Each named turn below is shown by a few rows before and after it. Which turns, in which order, take the first row of each later pair to the second? The first pair is answered.
turn G:
[  3 -10  -4  11   7 -10   1   5  -1  10  -5   9  -4] |-> [ 1 -6 -4  5  7 -9 -7  5  5  1 -6 10 -8]
[  8  -4  -2  -6  -5  -1 -10  -1  -1 -10   7   2   1] |-> [10 -6 -3  0 -5  2 -3 -1 -3 -3  9 -7  6]
[-12  12 -18 -15  -3  26 -15  -4  -2  -4   3  -5 -16] |-> [ -5   7 -18  -2  -5  29   1  -2  -9  11   4 -16  -6]
[  0  -8   0  -5  15   5  23 -25 -12   0  -7  -6  10] |-> [ -7  -4   0 -18  19  -1   6 -27  -4 -16 -12   7   0]
turn E:
[  1   1   4  -9  -2  -6   1  -4   7  -8 -12  12   1] |-> [ -3   4   2  -7   3  13   3 -11   1  -6  -3  -9  -7]
[-15   8  -9  -1   8   0   8 -16 -21  -6 -21  22  -3] |-> [ 10 -10   8   9   3  18  19 -10 -10   7   9 -28  10]
[  0  -9  -2  -4  13  -1   9 -16 -18   3 -23  15  -2] |-> [ 13 -18   6   0  11  12  16 -15 -14   8  -7 -15   3]
turn F:
[ -1   7  -6   1   9   1   0  -4 -13   7   3  -1  -8] |-> [  2   4  -4   3   7  -1   6  -1 -12   8   3  -1  -4]
[ -3   6   5  11   0  -7 -12  17   6 -15  15  -1 -13] |-> [ -8  -7  15  -7  13   9  13 -10  -3 -16  -6 -12  -8]
[ -4   1  -4   1   3  -5   2   0  -3  12 -10  16   0] |-> [-6  3 -7  2  3 -6 -2 -2 -3 10 -9 19 -3]
[  1  13 -14  25  -6   4 -11  15  -6   9   7 -10   4] |-> [-15  12 -10   3   9  21  -7 -11 -11  -3  -8 -13  -7]
turn J:
[  9   3 -11 -11  12  -5  16 -15 -15   3 -31  19  -1] |-> [  3  11 -13  -9  14  12  11 -21 -22   2 -22   5 -14]
[  8   5  -7  11  -1 -11  12  -2  -5  -2  -8  14   6] |-> [  3   9 -10  16   0   3  11  -8 -13  -1  -2  -3  -2]
[  2   1  10  10  -1   4  10  11  10 -14   9   5   4] |-> [  0   3   9  13   1  12  10   8   8 -10  10  -3  -1]
[ 13  -9  21 -32   5  -5 -11  -8  32 -27   7  -5  -4] |-> [ 16 -16  26 -27   7   7   6 -15  25 -14   7 -23   5]
turn Q:
[ -6   1  -8   6 -13  11  -1  -8 -18  -8   0  -5  -4] |-> [ -7   7 -10   4 -14   2 -10  -4 -12 -15   0   8  -5]
[-5  2 -9 -3 -7 19 -4 -6  0  4  0 -5 -6] |-> [ -4   5  -9  -4 -10   9 -12   2   8  -1  -1   8  -7]
[  7   2  -8  19  -5   9  -6  11  -2   8  20 -19  -3] |-> [ -2   7  -9  12  -2  15 -11   2  -4   0  18 -21 -11]
[-21  19 -23  14  -3  13 -10   0 -12  15  12  -9 -20] |-> [-17  19 -25  15  -7  -1 -19  10  -5  12  12   6 -19]
Now pairs of rows:
Between the rows of a pair lie two turns.
[ -6   5  -5  -6   8  18   3   2  -8  10 -13  -8   0] |-> [ -2   9  -6   2   5  16  -3   8  -8  12  -4 -12  -2] | F, Q
[ 24 -21   4   0   7   5  26 -12   0  11 -12 -26  22] |-> [ 23 -23  15 -24   8  -8   7 -12  22 -13 -16  -9  16] | Q, E
[-13   7   2   3  -3  19 -10  -9   1 -12   7 -34 -12] |-> [ 14 -10  15   9 -12 -18  -2  17  21  -8   5 -10  15] | E, G
[ 21   3  -7   4   3   9  20   3   0   2   9 -20   3] |-> [  3  15 -18  -2   8  15  15  -7 -12  -1   0  -9 -12] | E, E
[-23  20 -16  -5   7  -3 -12  -8 -11  -8 -14  21 -23] |-> [-15   2  -5  -6  13   7  21 -24 -21   3 -28   6  -6] | F, Q
[  5   0 -12  23  -1  -7  -6  12  17   3   1 -15  12] |-> [ -1  -8  -3  -1   8 -11  -1  -1  24 -12 -22   3  14] | F, J
[ 15 -10  22 -13   2   5  10  -4  12  -5   6 -12  11] |-> [  8  -3   9  -9   0 -15  12   1   3  -1 -14  26  13] | E, Q
[ -5   6   5 -25  -1  19  -8 -16  15 -13  -5 -10 -12] |-> [ 12 -10  14 -20  -9 -10   7   0  23  -4 -13  10  16] | J, Q
[ 8 -1  3 -4  1 -1 -3  3 10 -2 14 -9  2] |-> [ 7 -6  2 -2  4  1 16 -4 -2  6 -2 -4 11] | E, J
[  0  -3  -3   9  -2 -17   7  15  -3   7  -4  18   9] |-> [-11  11 -11  14   0  10  -4   6 -11   7  10  -6 -13] | J, F
[  2   0  -8  12  -5  -3  12   6 -13  12 -10  -2   3] |-> [ -6   1  -5  -1   1   5  11  -7 -15   4 -16  -4  -3] | F, F
[-10  -1   1  -1  -1  -7   2   9 -11  -4 -15  17  -8] |-> [-13  -2   2 -10   2   0   0   3 -10  -9 -16  11 -13] | J, G
[-13   3  -2 -20   4   9  19 -28  -8   0 -25   5  -3] |-> [ 14   9  -2   9 -21 -11 -13  19  21   3  25  -3   2] | E, F
[ 14  -8   4 -19  12 -17 -17  -4  14 -21   6  -4   8] |-> [ 19 -17   7 -11  13  -7   5  -8   6  -7   9 -24  21] | Q, Q
[ -2  11  -9  18  -3   0   4   5 -16  15   1  10   2] |-> [ 12  -3   7  11  -3   6   6   6   0  11  14 -14   9] | F, E
[ -4   1   7 -21   1  18 -11 -13  11 -20   5   0  -6] |-> [  5   6   2  -2 -11   5 -19  11  17 -15  22   6   0] | F, F
[ -1  14  -3 -11 -11   2 -21  -7  -8 -10  16  -8 -19] |-> [  7  -4  14 -27  -7   2  -4 -17   0 -11   4 -13  -6] | E, F
[  6  -1 -10  17  -1 -17  10  10 -11  17  -9  21  16] |-> [16 -7 -3 21 -4 -7 16  8 -7 22  5 -5 20] | E, E
[  8  -5  15 -16 -13  12 -13 -12  30 -15   8 -14   2] |-> [-10  11  -3 -17  -8   2 -22 -13  20 -23  -8  15 -10] | Q, E
[ 18 -14  15 -10  -7 -26  -1  15  21  -7  -4  18  22] |-> [  8   8   0   0  -9 -11 -34  22  19 -13  23   3  -7] | Q, F
[  2 -12  15 -25   6   3   3 -12   4 -13  -8 -13  -1] |-> [-15  13 -12  -7   2  -8 -10   0 -12  -8 -13  18 -12] | F, E
[ -2   5   1  -7   4   3  -4  -4  -4  -5 -11  17  -7] |-> [  6   1   7  -6   0   3 -14   4   9 -10   2   9  -8] | E, J
[  5  -8   7  -5 -10 -16   4   2   7  -1 -13  10   9] |-> [  4 -10   8  -2  -4   3  16 -10  -3   7  -8 -16   7] | F, J
[-14   9  -4   1   0   4   5  -8 -13   4 -18   6  -7] |-> [ -3   5  -2  14  -5   4  11   2 -14  16  -4  -6   2] | F, E
[ 10   6   0  20 -10   1 -16  15   4  -1  25 -15  -9] |-> [  3  -2  11 -16   2 -13 -13  -4  14 -21 -11  19  -7] | F, J
[  3  -4  15 -13   2   1  -8  -6  13 -10  10 -15  -3] |-> [  3 -12  17 -11   3   1  12 -13   5   1  -2 -14   7] | E, J
[  0  -8  15 -20   2  -5   7  -3  11 -16  -9  -6  -1] |-> [ 12  -8  10   2  -8 -11   9  15  10  -1   8 -16   9] | J, F
[  1  -8  10  -4   1  -1   9  -7  -4  -2 -14  -2  -4] |-> [  8  -8   7   5  -6 -13   3   7   1  -1  -5   4   1] | Q, F
[ 19 -15  15  -9   2   6  16   1   3   4  18 -31  13] |-> [ 12   0  -2   9  -2  11  10   7 -12  13  27 -32   6] | J, G
[-10   8   0  -2   1  27 -11 -15  -6  -7  19 -32 -22] |-> [  5  -6   0   4 -10 -33  10  12   1   3 -12  34  18] | F, E
[ 11 -12  10 -11  -4 -11   5   6   9  -6  -3   6   9] |-> [ 7 -6  0  8 -4 -6 18  6 -9 11 -6  2 12] | E, F
[  7  -3   6   5  -6  10  -9   4  12  -3  23 -27  -4] |-> [ 17 -11  11   9  -9  -1   0  10  16   1  18 -18   9] | J, Q
[ -3   8  -7   0  -5 -12 -19   6   5  -9   3  24  -7] |-> [-10  13 -10   7   1  14 -13  -8  -8   0  13  -8 -15] | J, J
[ -2   2 -14   2  -9  -3   5  10   0   5   8  21   0] |-> [-5 -4 -6 -9  0  6 16 -9 -5  2 -6 17  1] | F, J
[  4  -4   1   7  -9  10  -5  -8   2 -16  10 -13  -1] |-> [ -6   3  -6   3  -6  10 -10 -12  -4 -17   2   0  -9] | E, E
[-10  19 -12   7  -2   9  -7   1 -14   9   8  -9 -19] |-> [ 16  -7   6   5  -7 -14  17  12  -1  19  -4   2  13] | F, E
[  5  -5  10  -2   5  -2  27 -15 -17  -3 -22  13  13] |-> [ -9  10   1 -11   9   3  -1 -18 -13 -20 -17  21 -12] | F, F
[ -4  11 -12 -11   9   8   0 -17   8 -14   4  13 -25] |-> [17 -7 -6 10  2  6 33 -9  1 13  5 -4  5] | Q, J
[  2 -10  12  -7   8  -1  22 -17  -5  -9 -12   3  15] |-> [ 15 -12  19  -3   1  -4   7  -2  14 -13  12  -9  15] | J, E
[ 15 -10  11   1  -9  -8  -2  11  15   2  11  -7   5] |-> [  3   0   3   2  -3  14  -6  -2   2   1  15 -24 -10] | E, E
[ -8 -12   7 -25   8   5  16 -16   1 -10 -30  11   7] |-> [-17   7  -4 -22   2  -2 -19  -2   9 -23 -15  23 -13] | F, F
[  7   3   5 -25   4  21 -12 -24  13  -6   4  10  -2] |-> [  7   1   7 -25   5  18  -3 -28  10  -4  -5  12   4] | J, E
[-11  14  -7  -1   2   2   6  -5  -8 -10 -12  31  -8] |-> [  1  13 -10  17  -6  -6   6  14  -5   3   4  29   3] | J, F
[-16   6  -3 -10  12   0  18 -17 -11   0 -16   5  -6] |-> [-15   4  -1 -12  11  -6  17 -13 -12  -1 -20  12  -3] | J, J
[ -8  -5   5  -3 -12 -14   0   7  -6 -15 -10  20 -26] |-> [-11  -7   5   2  -6  10  16  -9 -19  -5 -10  -6 -27] | F, J
[  0   9  -7  12 -13  -9  -6  21   7   2  27   4   8] |-> [-16   4  -2 -10   3  25   6 -16  -3  -6  14 -20  -3] | F, G
[-18   9  -1  -1  -8   1   4  -6   4  -5   3 -16 -10] |-> [-13  -3   5  -4  -6  -5  19 -11   4  -3 -10  -9   2] | Q, F
[ -3  -3   3  -6  10  13   4 -21 -13  -1   5 -17  -9] |-> [ 11 -19  15 -11   7  -1  14 -15   0  -2   0 -10   7] | E, Q
[ -9  23 -19  13  -2   6 -16   4 -11   3  16  -6 -20] |-> [-15  21 -20   9   4  11  -2  -7 -22   8   0  -5 -17] | J, E
[17 -3 -1  1 -1 -4 15 13 -1  6  8  0  1] |-> [  3   7  -4 -15   5   8   0  -3  -1  -9   5  -1 -18] | Q, Q
[-21  15  -6   3  -5   4  -6  -5  -9   3   3  -5 -15] |-> [ -6   8  -5  17 -14 -11   2  11  -4  13   6   2   2] | Q, Q
[  7  -5  11  -9  -1 -13  -4   1  11 -11  -6   6   5] |-> [  5  -9  12  -8   3   3   9 -11   2  -7  -6 -14   5] | Q, Q
[ 3 -8  9 -4  0 -9 14  0  3 -5 -5  7  5] |-> [ 9 -6  6  6 -5 -7 13  7  0  2  5 -2  8] | F, Q
[ -6  -6  -2 -12  10  15   6 -25  -7  -3 -15   6  -3] |-> [-10  11 -12  -3   2   5 -22  -8   0 -10   2  15 -15] | F, F
[ -8  17 -15   7   4   5  -4   0 -11   9   3   4  -7] |-> [ -1   9  -9  10   5   7  12   0 -11  18   0  -3   6] | J, J
[ 12 -11  10  -3   2   3  10   1   7   2   3 -10   9] |-> [  5  -3   0   1   0 -11   7   5  -1   5 -10  18   8] | E, F
[ -5  10 -10   1   7  -5 -14 -15   0  -8  -5  13 -16] |-> [  6   8 -14  18  -2 -18 -12   4  -1   4   5  15  -3] | F, F
[  9   4  -5   7   0 -25 -13  28  -3  -4 -13  19   8] |-> [ -1  -8   6 -12  18   4  15 -10 -15  -6 -33  -4   8] | F, J
[ -4  -3  -3   8  -2   0  15   3 -16   7 -11   5   7] |-> [ -2  -5   3  -1  -1  -8  11   2  -6   0 -16  15   8] | G, F
[ 16   0   8   0   3 -10   3   8  -2   1   1  -1  15] |-> [ 11  10   3   6   2  -2 -12  11  -3  -2  11  -8   1] | Q, F
[ -8  18 -10   8   5  17 -19  -3  10 -19  -5 -15 -25] |-> [  1  20 -11  21  -3   7 -23  12  14 -15   6 -14 -19] | Q, E
[-14  14  -1  -4   0  21 -22 -14  -5  -6  -9  -3 -11] |-> [ -1   7   3  -3  -8 -10 -21   6  10  -7 -14  25   6] | G, J
[ -3   7   1  -8  -1   2 -17  -2   9 -13   9  -4 -15] |-> [-13   5  -5 -11   5   5   0 -13  -5  -6 -13   8 -11] | J, E
[ -6  15 -14  13  -5  -6 -15  10  -4   0   6  20  -9] |-> [  7   2  -6  23  -5 -10  11  13  -8  16   2  13  12] | F, F
[  0 -11   7 -17  -5   2   9 -25  -2 -14 -13  25  -3] |-> [ 14 -17   7   6 -11  10  28 -17 -12   9   3  -1  11] | F, Q
[  9 -16  18 -19   1  -4  20  -9   9   0 -13   3  18] |-> [ -2   1  10 -23  -1 -12 -12  -4  17 -17 -11  22  -2] | J, J
[ 24   7  -8   9   2 -11  -2  17   4  10  -2   2  16] |-> [ 20  11 -10  10   3   7  -3   8  -1  14   9 -22   9] | E, E
[-18   6 -19   8   7   5   1  -8 -26  13 -14   4 -13] |-> [ 14 -15   7   8  -4   4   0   8   7  12  19 -33   5] | G, E
[ 13 -15   4 -12   2  -4   4   3   8  -9 -15   8  12] |-> [ 16  -7  -6  11  -5   9  -1  13  -2   5  12 -16   8] | J, F
[ -5  10  11  -8   8   1  -6  -9 -15  -8  -2  18 -10] |-> [  9   5  11   5  -3 -14  -3  10 -12   4   6  21   4] | J, F
[ 19  -1   1  -9   0 -13 -13  22  21  -5  11   3   8] |-> [  5  -6  -2 -10  13   6  26 -10 -10  12 -18  -7  14] | E, F
[ -3   6   2 -11  -4  -7 -27   9  24 -15  14  10 -11] |-> [-18   5  -6 -13   8  -4   6 -12  -5  -2 -23  29  -2] | J, E
[-13   2  -6  -3   0  -1  -1  -7 -12  -5 -12  20  -3] |-> [ -9   5 -10  10   0  11   5  -8 -22   6  -1   0  -4] | F, J
[ 17   1  -9  29 -13  -7  -6  26   1  15  26 -13   7] |-> [  0  13 -19  29  -8  13  -9  11 -15  14  24 -21  -9] | E, E
[ -1   6 -18  16  -1  -5 -10 -13 -22  14  18  -3  -5] |-> [ -7   4 -11  -8   6  -2 -22 -25 -11  -6  10   0 -17] | E, F
[  6   7  -1  14  -7 -17   2  29  -4   6  10  15  13] |-> [  0   6  -1   9  -2 -15  18  17 -14  10  -7  22  17] | Q, E
[ 18 -10  16   0  -3  -6   0   2  18   0  15  -8  10] |-> [  2  -8   6  -3   6  -1  24 -15  -8  11 -14   5  12] | E, J
[  1   6 -12  27 -14 -11 -12  25   1   7  16   6  13] |-> [ -7  13 -14  21 -11  -8 -25  20   1  -3  17   9  -1] | Q, J
[  4  -1  -1 -11  14  -4 -24  -8   5  -6   0  14 -15] |-> [ 15 -12  -1  14  10   7   6  -5 -12  21   5 -10   4] | G, G
[  7  -7  -5  16 -11   2  18   6  -1  11  10 -12  -6] |-> [  7 -10  -1   0 -11 -20   8  10  12  -3  -3  16  -4] | F, J
[  8  -7   7 -18   4 -24  10  -3   7  -5 -23  30  15] |-> [ 24 -20  20  -9  -1  -8  18  -1  16   4   2 -12  24] | E, E
[  4 -13  13 -15  -1   6  19  -8   1   1  -1 -20  15] |-> [  2 -10  17 -28   2  -3   5  -9  13 -13  -2  -4   8] | Q, E
[ -3  13 -13  -7  -5   5 -22  17   5 -11   8   3 -35] |-> [ 15 -21   9 -12   1  13  34   1  -3   9 -13 -18   3] | J, Q
[ -3  -4   3  -7  -6  -5 -14  18  20 -11  11  -7 -13] |-> [ -4  -5   4   0  -2  10  -4  11  10  -4  14 -25 -14] | J, J
[  1   4  -5   8   2 -12  -5   8   0  -9   3  13   5] |-> [  4  -4  -1   8   5 -10   7   4  -4  -3   0   7  13] | F, F
[-12  -3  -1  -9  12  31   6 -19  -8   0  -1 -10  -9] |-> [ -7  -2  -6   5   7  31   4  -8  -9   7  13 -20  -8] | F, Q
[-13  18  -2  15   7  -9  -2   8  -9  -9 -15  23 -10] |-> [-13   7   6  11  14   8  19 -11 -17   0 -20   0  -3] | J, Q
[ -3  -3   7   6  -6 -23  -2   2   9   5  -8   1 -12] |-> [ -9  -5   9   4   0  -6   7 -10   2   9  -8 -17 -14] | Q, Q
[-11   2   4 -15   8   2   3 -17  -3  -4 -19  16  -5] |-> [  4 -10  13 -12   4 -10   7  -6   9  -2 -14  15  11] | E, E
[ -1  16  -5  19  -2   2  -2   9 -11  -3  11  -7  10] |-> [ -6  13  -4   8   6  14   4  -8 -14  -5   4 -14   6] | Q, F
[ 13  -2  -4  19 -13  -2   5  17  -1  12   8  -1   3] |-> [ 7 -9  4  6 -1 13 23 -7 -8  9 -9 -9  4] | F, F
[  9   3   7   6 -24 -21  -2  22  12  12  13  11   5] |-> [ -9  10   3  -1 -10  21  -1 -10  -5   8  17 -27 -18] | J, Q
[ -1   6 -17  28  -4   1   3  -3 -21  14   0   8  -5] |-> [-12   8 -13   9   4   3  -1 -18 -21  -1 -15  18 -13] | J, F
[-13  12  -7 -10  -1 -12  -1 -15  -6  -6 -29  17 -11] |-> [-10  16 -13  13  -5   9   7 -13 -21  11 -10 -20 -12] | F, J
[ 8  8  4  0  7 -7 13  2  2  4 -9 24 17] |-> [  2   7   2   0  11   9  22 -11  -9   7 -11   8  15] | Q, E
[-12  -4 -11  -6   6   5  -2 -10   7  -2 -12  33  -1] |-> [ -7  -6 -15  13   5  26  13 -12  -8  15   2   1   1] | Q, J
[ 2  7 -4  8 -1 -4  1  1 -3 -7 -4 18 -4] |-> [  0   8  -5  14  -1   9   4  -1 -10   0   2   2  -5] | Q, J
[ -6  12  -3 -11 -15 -11 -13   9   4 -16  -6  25 -10] |-> [  9   4  -3  19 -21   5  12  14 -10  12  11 -15   6] | G, G
[ -2  10 -12  11   4  -2   7   0 -14   8  -5  15   0] |-> [  7   5   0   8   2  10  -2   2   0   2  18 -17  -2] | G, E
[ -3  -2  -2 -14   3  -1   5  -8  -9 -11 -25  23  -7] |-> [ -6   4 -12   5   4  20  11  -8 -25   4 -11  -3 -11] | F, E
[ 13 -14   6  16   4 -12   5  14  -5   1   9  12  16] |-> [ 10 -12   6  18   7   6   5   6 -11   5  19 -15   9] | E, E
[ -8  17 -13   7  -4   9 -29   7   5  -7  19  -5 -21] |-> [-23  16 -21   1   6  12  -5 -13 -17   1 -11  10 -17] | J, E
[ -2   5  -1  11   4 -13  12   5 -14  20 -16  24  15] |-> [ -2  11  -4  17   0 -13   7  11 -13  24  -8  22  11] | F, Q
[  5 -13  15 -12  -3 -24 -11   3  29 -11   6  10   2] |-> [  8 -15  17  -9  -2   0  -8  -6  25  -8  22 -24  -2] | E, E
